[106 128 147 159 145 159 133 148 184 163 125 136 159 113  55 148 155] : P
[120  84 125  99 163  89 135  98 159 118  78 159 144 112 212 115 116] : U
[ 89  84  78  99 163  89 135  98 159 118  78 159 144 112 120 182 124] : B
[ 91 103 149 124 170 129 126 121 210 138  96 152 163 116  96 136 162] : S
[120  84 125  99 163  89 135  98 159 118  78 159 144 112 120 138 124] : Z
[169 134  95 130 141 126 143 135  96  51 124 145  77  50 143 183 154] : K
[ 95  50 183 126 126 126 130  96 169 143  51 145 153 183 183 143 124] : A
[100 127 146 117 169 103 135 118 138 108 135 143 115 122  67 113 124] : L
where: [128]	P, 2
P?	[106 128 147 159 145 159 133 148 184 163 125 136 159 113  55 148 155]
order: [143 124  95  50 183 126 126 126 130  96 169 143  51 145 153 183 183]	A
count A: [183]	3
count L: [124]	1
count B: [78]	2
where: [77]	K, 13

[165  83 168 156 170  87] : Q
[122 209 161 118 168 120] : M
[227 227 162 121 163 227] : J
count J: [162]	1
where: [120]	M, 6

[ 82  71 238  54] = W
[ 68  55 243  61] = G
[119 123 153  58] = D
[211 237  47  27] = N
[ 61  63 208  59] = C
[74 67 73 55] = V
[ 85  76  26 216] = X
[ 63 209  61  59] = E
where: [26]	X, 3
order: [ 59 208  63  61]	C
N?	[211 237  47  27]

[172 135 113 120] -> F
[119 135 112 172] -> H
[172 136 113 135] -> Y
[113 172 120 135] -> T
F?	[172 135 113 120]
order: [172 112 119 135]	H
order: [136 113 135 172]	Y
order: [112 119 135 172]	H
where: [119]	H, 1
find: [172 135 113 120]	F

[ 26 164  90 165 105 185  69  36 111 107 109  71 116 159 213  32  74 115
 138  90 137 154  90]  Gem
[ 46 172  99 131  86 135  42  52 104 120 117  77 106 148 223  93  69 129
 133 102  80 164 102]  kita
[120 139 126 117 114 112 103 120 121 131 129 120 121 128 149 142 116 133
 127 127 100 138 127]  kebes
[106 149 121 112 102 106  81 106 115 132 128 110 115 130 171 145 102 135
 127 123  81 147 124]  dos
[ 54 157 101 149 106 162  77  60 113 114 115  86 117 150 195  67  86 121
 135 101 124 150 101]  vafo
[119 116 143 132  89 118 139 122 125 112 126 115 148 100 122 132 136  97
 154 115 115 145 127]  nozel
[ 18 161  87 177 111 203  78  29 113 101 106  69 119 163 210  10  76 110
 141  86 157 150  85]  giv
[ 82 118 202 119 158 227 113 194 134 102  82  85 151 156 144 165 145 156
 128 159  59 128 145]  dazaz
[132  96 131 170 173 189 204 144 148 114 123 147 151 132  68  96 163 110
 133 126 225  97 126]  resup
[202 113 156  82 128  59 144 194 134 151 145 165 128 102  85 227 156 145
 118 158  82 120 159]  kipu
[ 97 136 116 145 126 154 118 100 125 119 121 112 127 139 148  89 115 122
 132 115 143 132 115]  mivot
order: [139 114 121 120 112 131 127 103 149 116 121 120 133 120 129 127 142 138
 100 128 126 127 117]	kebes
order: [ 59  82  82  85 102 113 118 120 128 128 134 144 145 145 151 156 156 158
 159 165 194 202 227]	kipu
count resup: [132]	2
giv?	[ 18 161  87 177 111 203  78  29 113 101 106  69 119 163 210  10  76 110
 141  86 157 150  85]
order: [115 132 143 115 132 122 115  89 148 139 127 112 121 119 125 100 118 154
 126 145 116 136  97]	mivot

[ 95 112 241  71] : varo
[ 95 241 113  71] : Kemi
[114 176 157 105] : baki
[122 142 136 121] : dar
count baki: [114]	1
order: [ 71 241 113  95]	Kemi
dar?	[122 142 136 121]

[146 150 117 134 154 129 140 149 151 129 165 150 141 164 109 109 124 107
  79 143 132 131 135 157 136 116 122 150 147 107 154 109 102 139 135 150
 145 152 111 101 107  97  91 168 112 124  96 118 121  96 139 137 109 101
 123 127 100]  Ral
[ 26 152 136 147 114 148 105  57 137  87  87 127 155 113 141 113 110 142
 184 120 156 112 110 124 126  92  94 130 110 143 131 134 157 145  75 166
  90  71 113 154 129 204 158 133 105 157 173 189 123 162 191 135  88 201
  81 160 135]  ruki
[101 176  84 125 152 151 116  94 156  85 171 156 138 166 107 116 117 135
 142 134 174 116 129 161 130 118 117 155 146 119 171 105 104 125 154 177
 117  90  74 142 156 158  88 167 118 111 141 128  89 122 162 144 114 140
  77 122  97]  mugo
[136 146 117 170  87 131  91  96 114 107 161 120 156 166 163 133 160 149
 155 150 173 146  88 147 158 139 103 108 155  52  99 130 108 114 124 106
 101  93  85 124 124  81  53 136 120 152 164 168 136 154 148 157 151  71
 122 116 159]  bevuv
[119 140 118  81 128 153 156 118 102 181 155  90 127 132 139 119 181 125
 125  65 143  86 135 111 193 103 111 101 154 163  99 158  81 119  96  85
 150 139 109 121  96 119 105 124  99 124  88 166 145 105 130 143 147 159
  96 121 107]  nosas
[125 117 146 156 151 126 144 119 129 135 152  77 128 141 177 116 104 138
  85 171 107 111  89 118 142  97 134 130 167 116 134 117 113 174 171 159
 158 101 116  94 105 176  90 122 128 114 154 118 154 125 166 156  88 156
 162 117 142]  vuba
[101 176 154 125 152 151 116  94 156  85 171 156 138 166 107 116 117 135
 142 134 174 116 129 128 130 118 117 134 146 119 171 105 104 125 154 177
 117  90 159 142 156 158  88 167 118 111 141 128  89 114 162 144 114 126
  77 122  97]  lafis
[ 80 131 124 113 124 141 123 133 122 125  77 106 158 125 104 150 118 143
 141  82 145 128 170 102 124 138 114 128  97 162 127 117 122 129 108 115
  82 134 114 167 128 180 137 103 129 128 117 136 137 143 122 121 156 156
 128 134 125]  Rapu
[ 26 152 136 147 114 148 105  57 137  87  87 127 155 113 141 113 110 147
 184 120 156 112 110 124 126  92  94 130 110 143 131 134 157 145  75 166
  90  71 113 154 129 204 158 133 105 157 173 189 123 162 191 135  88 201
  81 160 135]  Zozon
mugo?	[101 176  84 125 152 151 116  94 156  85 171 156 138 166 107 116 117 135
 142 134 174 116 129 161 130 118 117 155 146 119 171 105 104 125 154 177
 117  90  74 142 156 158  88 167 118 111 141 128  89 122 162 144 114 140
  77 122  97]
order: [ 97 122  77 126 114 144 162 114  89 128 141 111 118 167  88 158 156 142
 159  90 117 177 154 125 104 105 171 119 146 134 117 118 130 128 129 116
 174 134 142 135 117 116 107 166 138 156 171  85 156  94 116 151 152 125
 154 176 101]	lafis

[115  12 128 136  36 114  52 101  64  79] -> nupiz
[128  99 102 108 149 184 133 145 195 134] -> vadi
[142 142 212 212 109 212 212 213 212 142] -> mekef
[213  94 177 122 141  81 143 146 127 102] -> mozu
[ 99 102 108 184 145 134 195 128 150 133] -> Mana
[123  13 154 146  49  64  44 133  64  79] -> radi
count mekef: [142]	3
where: [114]	nupiz, 6
count vadi: [134]	1
order: [133 150 128 195 134 145 184 108 102  99]	Mana
count mekef: [212]	5

[241 227 111 173  97] : Febuf
[111 241 173  98 227] : Ludok
[111 241 186 109 114] : timod
Febuf?	[241 227 111 173  97]
order: [227 111 241 173  98]	Ludok
timod?	[111 241 186 109 114]

[130 182 107 149 147] : dati
[108 165 175 140 128] : Tal
[180 245  63 128  95] : Zup
Zup?	[180 245  63 128  95]
where: [63]	Zup, 3

[146 219 143 222  34 122] : roput
[158 228 131 215  34 122] : satuz
[176 251  53 221  34 118] : Temi
[ 15 250 228 175 228 175] : fon
count fon: [175]	2
where: [251]	Temi, 2
count roput: [222]	1
satuz?	[158 228 131 215  34 122]
fon?	[ 15 250 228 175 228 175]
Temi?	[176 251  53 221  34 118]
roput?	[146 219 143 222  34 122]

[191 103 115 146 143 123 146] : pugi
[135 101 125 119  84 158 100] : bemi
[157  27 133  89 117 197 115] : Sufu
[163 164 138 150 191 124 147] : fiku
[100 129 130  87 106 136 104] : vek
[ 83 206 165 109 167 114 149] : Pib
[ 94 186 142 125 140  88 138] : nenuv
[148 115 148 152 148 152 148] : Sok
[ 59 217 139 130 128  68 164] : Fiti
[104 145 134 128 146  82 185] : foz
[146 185 128 134 144  82 104] : Neb
[ 84 158 119 125 101 100 136] : sesi
where: [133]	Sufu, 3
order: [185  82 146 104 128 134 144]	Neb
count Sok: [148]	4
order: [136  84 158 119 125 101 100]	sesi

[ 29 129 176  46]  gopi
[146 165 166 166]  kuz
[174  94 166 160]  faf
[ 86 184  82  93]  Kezom
[ 76 184 199  40]  paba
[146 241  89 136]  zeda
where: [165]	kuz, 2
where: [46]	gopi, 4
where: [93]	Kezom, 4
count kuz: [166]	2

[ 93  71  49   7  75 169]  dil
[ 80  48   9 238 197 155]  ped
[ 78 165 221 244  55 186]  repal
[93 71 49  7 75 76]  dev
[ 80  48   9  81 158 221]  moz
[ 41   4  68 161 232 250]  Duduf
[  9  72 166 218 244 237]  Beb
[ 78 221 221 221  56  56]  Taka
count Taka: [56]	2
ped?	[ 80  48   9 238 197 155]

[131 137 154 128 128 137  83] = kugu
[ 96 158 125 134 134 151 103] = Pap
[102 147 165 107 219  89  70] = vif
[131 112 155 131 127 106 162] = lata
[160 106  95 124  88 165 116] = Zom
[127 135 127 125 146 111 126] = pozuv
[136 138 134 128 127 136 155] = viv
[147  82 128 114 128 133 143] = timi
[137 128 131 127 154 137  83] = femu
[108 150 121 133 129 144 113] = gude
[126 139 161 152  82 132 153] = Vamem
[220 143 135 135 123 139 120] = setu
count vif: [219]	1
order: [131 137 128  83 137 154 128]	kugu
order: [ 70 102 147 165 107 219  89]	vif
order: [ 82 126 132 139 152 153 161]	Vamem
where: [160]	Zom, 1
where: [121]	gude, 3
vif?	[102 147 165 107 219  89  70]

[  4 242 207 244 125 215  20  96  73  25  95 112 159 253] -> tivod
[ 36  20 209 151  94  41 229 174 140 129 104  35 198  72] -> Bune
[223  19 222 245 173  77 198 107 182 174  97  25  99  47] -> vub
[235  37   3  24  51 185 167   5  86 163 119 145  73  98] -> rol
[ 17  44 237 115 104  18 135 221  29 208 220  96  31 101] -> Potu
[242 207 253  20 112  96   4  95  73 245 125 159  25 215] -> movup
[ 42 190 146 158  88  30 192 141   3  31  22 132  70  10] -> fibim
[ 17  44 237 115 151  18 135  55  29 208 220  96  31 101] -> Rezur
[ 17  44 237 115 151  18 135  55  29 208 213  96  31 101] -> pezo
order: [ 73 245 125 159  25 215 242 207 253  20 112  96   4  95]	movup
where: [222]	vub, 3

